In the rows, zero is written as 128.
Turns in one plane each, and the order they were made in; the first pair answered:
Kis (before => after):
[134 115 106 137 108 132 142 116 112 113 142 145 115 152 115 105 161  98
 116 124 145 157  90 118 144 108 107 132 159 149 162 117 135 125  97  97
 116] => [134 120 103 138 110 134 137 118 110 117 143 147 119 150 113 105 161 100
 117 126 139 159  90 118 144 107 108 134 159 151 162 116 139 122  92  97
 114]
[114 125 125 160 125 128 167 104 111 109 133 145 118 111 116 131 137 112
 115 127 112 162 137  85 182 130 165 125 134 119 136  84 131  83 128 127
 135] => [117 134 120 159 128 133 154 113 109 118 139 149 122 109 109 134 137 115
 124 135 105 163 143  92 180 127 165 128 139 123 133  79 143  76 114 129
 136]
[108  92 149 116 128 145 131 122 135 131 104 108  93 143 119 119 138 133
 128 102 177 124 133 168 106 131 132 120 142 113 116 151 114 169 172 119
 117] => [130 109 137 138 125 120 165 108 127 100 117  99 137 126 149 119 138 105
 100 112 173 141 134 141 110 144 129 135 110 117 104 164 100 177 144 131
  96]
zipib (before => after):
[118 138 150 136 130 140 129 132 121 135 171 145 131 142  95 123 162 108
 146  97  75 151 116 120 130 107 145 111 180 137 144 158 155 101 100 125
 150] => [114 137 149 139 128 134 139 133 118 132 174 145 137 142  96 123 160 105
 140 100  76 155 113 114 133 114 145 109 178 139 142 152 148  97  96 124
 149]
[ 99 127 160 105 137 144 114 149 117 129  96  76  70 141 118 135 154 158
 132 114 188 107 111 194 106 133 122 129 154 119  93 157 118 142 164 121
 128] => [142 142 149 116 130 165  73 142 124 148 110  84  74 131 115 135 153 157
 147 118 167 106 116 187 100 105 116 131 143 104  90 178 146 149 150 140
 122]
[ 94 191 106 118 131 108  63 143 202 147 134 143  89 105 133  82 112 156
 162 102 142 103 154 153 130 112 119 140 150 208 108 107 186  89 143 127
 104] => [105 202 100 125 130 107  61 143 202 146 141 149 104 100 135  80 108 150
 162 110 132 107 157 142 135 109 117 141 143 209 108 107 188  88 128 132
 101]
dom (before => after):
[151 164 108 127 100 125 139 134 102 146 156  71 140 143 126 144 145 114
 113 138 157 117 137 161 122 124  97 124 143  91 101 149 148 172 107 166
 133] => [170 161 110 132  93 124 133 133 113 146 164  82 148 139 137 144 136 115
 122 146 135 114 138 133 123 119  98 118 117  85 117 159 145 181 107 171
 136]
[116 113 111 165  95  98 166 109 102 108 118 111 158 117 163 108 146  93
  70 109 167 151 115 143 111 142 137 157 126 149 101 111 114 118 142 147
 120] => [137 111 114 173  85  98 164 103 111 105 127 120 163 113 176 105 139  87
  74 115 149 148 119 116 111 132 139 155 100 141 111 128 110 131 145 154
 120]
[113 134 123 114 117 126 118 123 135 102 153 108 147 134 156 129 119 136
 113 159 106  91 137  75 127 125 135 131  55 136 146 123 105 177  94 107
 150] => [ 87 135 121 104 126 126 122 143 136 110 146 112 145 142 137 133 119 148
 116 166 105  92 138  85 132 134 140 126  78 150 147  95 104 157  88  91
 158]
piv (before => after):
[ 83 138 155 106 142 109 185 143 139 127 125 124 138 145 139 129 120 145
 125 133 116 110 151 113 128 153 135  91 125 138 137  87  94 154 130 106
 139] => [ 83 138 159  95 143 131 147 154 142 149 121 120 115 147 120 135 122 160
 147 133 121  99 153 147 119 142 128  87 139 134 130  93 114 157 139 108
 138]
[112 102 138 157 139 121 101  83 135  99 116  49 135 122 135 126 138  93
  81  65 176 163 129 123  96  96 118 133 148 121 121 184 150 147 123 140
  66] => [119 111 139 154 140 130  87  92 133 110 118  47 135 118 128 129 137 100
  89  67 171 162 131 135  90  93 116 136 151 122 113 188 159 149 120 142
  61]
[101 116 137 108 146 119 134 152 135 139 121 143 109 145 141 124 121 145
 126 137 122 108 120 104 134 129 135 111 129 144 151 113 117 115 157 106
 139] => [118 137 129 104 147 134 109 173 136 155 134 137 116 136 128 131 121 158
 138 153 110 106 128 129 124 119 128 114 128 144 135 123 133 119 140 111
 129]

(2 to 3 turns a pair)
[104 103 157  99 128 133 130 131 134 136 100 112  73 113 118 136 154 151
 169 123 140 130 108 155 103 133 122 119 126 133 133 130 126 149 181 126
 149] => [154 153 126 117 126 119 125 160 142 142 143 129 144  85 129 141 144 147
 170 172  74 150 122 123 109 127 119 126  90 142 117 128 137 144 106 140
 131] : zipib, piv, dom
[144 147 110 172  78 144  88 119 137 154 149 112 160 113 133 112 131 107
 116 124  98 170 153  92 103 117 125 140  45 146 132 163 141 111  89 138
 141] => [112 139 109 171  85 130 109 128 140 149 143 130 165 125 125 110 130 107
 113 135  86 176 151  70 118 133 136 133  65 167 149 122 126  80  81 117
 158] : Kis, dom, piv
[192 142 118 150 132 177 162  97 152 100 149 147 181 110 136 128 167 104
 145 104  76 121  95  80 121  83  80 110 136 154 160 150 151 125 132 135
 117] => [177 115 136 140 130 190 148  79 153 102 127 139 137 126 127 126 171 110
 155  77 108 104  90  99 113  76  82 104 148 138 170 163 150 138 178 132
 128] : piv, piv, Kis
[ 71 134 124  96 118 159 161 142 134 125  86  94 124 161  72  98  95 168
 145 100 169 102 127 185 144 138 107 155 138 135 116 130 109 108 158 127
 158] => [105 129 125 119 103 149 177 104 131  96  94  86 136 147 108  88  93 140
 125  83 182 102 127 159 139 130 106 166  91 115 115 180  99 143 166 151
 139] : Kis, dom, zipib
[100 123 108  92 166  97 162 117 115 105 128  87 100  96 134 123 130 158
  96 127 170 133 137 176 111 154 129 124 110 159  96 141  85 139 132 151
 135] => [139 127 106 101 157 111 130 105 119 115 142  89  97  85 142 124 127 156
 105 123 163 128 140 175 102 131 124 126  90 141  93 175 101 160 135 170
 126] : piv, dom, zipib
[ 26 126 123  67 190  81 157 202 128 138  83  80 161 138 102 139 146 123
 126 140 140 129 118 194 179 206 138  95 183 166  99  82 114  69 115 120
 110] => [ 44 131 127  60 188 109 112 209 132 162  85  68 139 138  86 142 147 139
 148 134 146 116 120 229 164 188 132  99 188 156  87 102 137  84 122 130
 106] : piv, zipib
[130 178 121 150 137 125 112 133 114 129 133 151 156 130 122 130 119 134
 119 135  79 124 133 122 166 123 109 140 163 131 112 127 162  96  80 121
 119] => [109 176 121 147 141 117 132 134 109 120 125 144 155 136 122 130 123 132
 108 131  95 127 130 130 167 136 113 142 170 136 107 118 157  90  82 114
 115] : dom, zipib
[160 135 132 165 144 150  85 130 133 118 155 121 115  98 107 130 126 158
 142 121 158  99 151 160 121 115 158 144 136 139  95 161 156 173 114 144
 132] => [158 135 126 180 138 114 138 130 139  90 168 145 160  93 134 126 118 141
 123 143 123 115 152  90 140 135 168 141 104 157 115 143 122 161  91 133
 140] : piv, dom
[ 76  94 153 114 124 118 115 121 169 125 113 161  90 160  96 124 157 161
  95 163  96 164 151 100 126 155 120 126 159 141 148  77 130  76 133 122
 142] => [ 82  99 149 117 124 137  87 102 150 132 102 138  68 157  84 127 168 155
  96 134 136 160 146 150 110 142 112 140 179 129 123  97 157  86 141 141
 123] : dom, zipib
[108 141  95 156 131  99 157 139 112 109 127 149 148 136 121 131 138  94
 110 133 132 153 128 108 148 138 126 131 169 152 124  80 117  94  91 118
 135] => [ 94 133 103 138 138 124 117 151 120 139 116 145 113 146  93 134 140 117
 137 127 139 139 128 140 139 124 123 123 197 149 124  75 136  90 110 112
 146] : Kis, piv, zipib
[132  94 166 134 141 156 130 142 148 103 116 127 104 141 147 121 120 134
 116 144 112 105 129  87 139 121 127 117  93 124 168 129 109 146 167 123
 161] => [129 113 161 117 150 176  94 176 149 135 119 119 100 140 117 131 122 159
 134 160 107 102 134 132 127 117 126 115 118 129 151 117 133 140 152 117
 158] : piv, dom
[156 131  98 149 115 138  92  91 120 140 130 144 116 121 108 120 136 102
 125 106 134 142 119 126 144 102 115 138 157 110 127 123 164 109 110 154
 122] => [125 111 108 146 115 126 116  81 117 126 114 147 103 135 110 118 136  99
 115  94 150 141 114 117 153 118 123 134 163 114 137 107 147 102 130 139
 134] : piv, zipib, piv
[ 77 100 146  99 135 113 149 156 145 135 109 147 108 137 133 143 127 151
 124 144 119 128 128  88 138 147 134 109 153 156 161  86  89 103 151 107
 148] => [ 94 142 114 121 139  92 174 147 114 110 126 121 162 114 146 146 142 119
  86 149 131 149 128 108 140 160 128 137 150 165 118  95  97 104  94 131
 109] : dom, Kis, Kis
[128  84 137 135 119 132 118  76 123 128 102 153  81 140 131 120 129 105
 123  87 170 120 115 104 146 121 118 126 151  83 156 154 133 142 179 124
 155] => [171 102 119 152 111 136  96  71 129 137 123 167 104 124 138 121 124  95
 133 100 141 129 121  84 149 103 113 128 133  81 155 167 148 141 147 142
 150] : zipib, zipib
[145 104 157 146 121 117 131 130 157 129 127 180 136 140 134 130 115 124
 135 133  83 122 127  72 151 104 156 122 102 115 177 117 110 122 137 111
 176] => [113 147 142 121 142 135 101 178 130 163 126 143 140 138  82 150 136 149
 138 148 107 128 127 176 136 116 151 132 169 136 122  86 147  97  97 105
 158] : dom, dom, piv
[ 93  88 138 136 123  97 181 112 118  93 128 110 119 145 123 124 130 109
  80 117 165 119 120 110 125 148 129 108 116 156 132 127  98 139 129 118
 122] => [150 128 130 126 123 148  87 143 123 154 149 100 110 124  90 137 131 142
 124 136 143 108 137 170  97 104 111 110 121 141 101 159 159 159 104 144
 104] : zipib, piv, zipib
[116 137 140 127 133 147 121 120 117 127 101 100  84 140 124 124 138 104
 128 110 192 126 110 196 118 136 127 145 169 122 110 142 148 129 149 139
 116] => [169 161 112 170 118 122 138  94 116 102 133 127 146 114 158 121 131  62
 109 130 147 151 116 120 142 124 128 151 122 122 117 155 143 124  97 161
 104] : zipib, zipib, piv
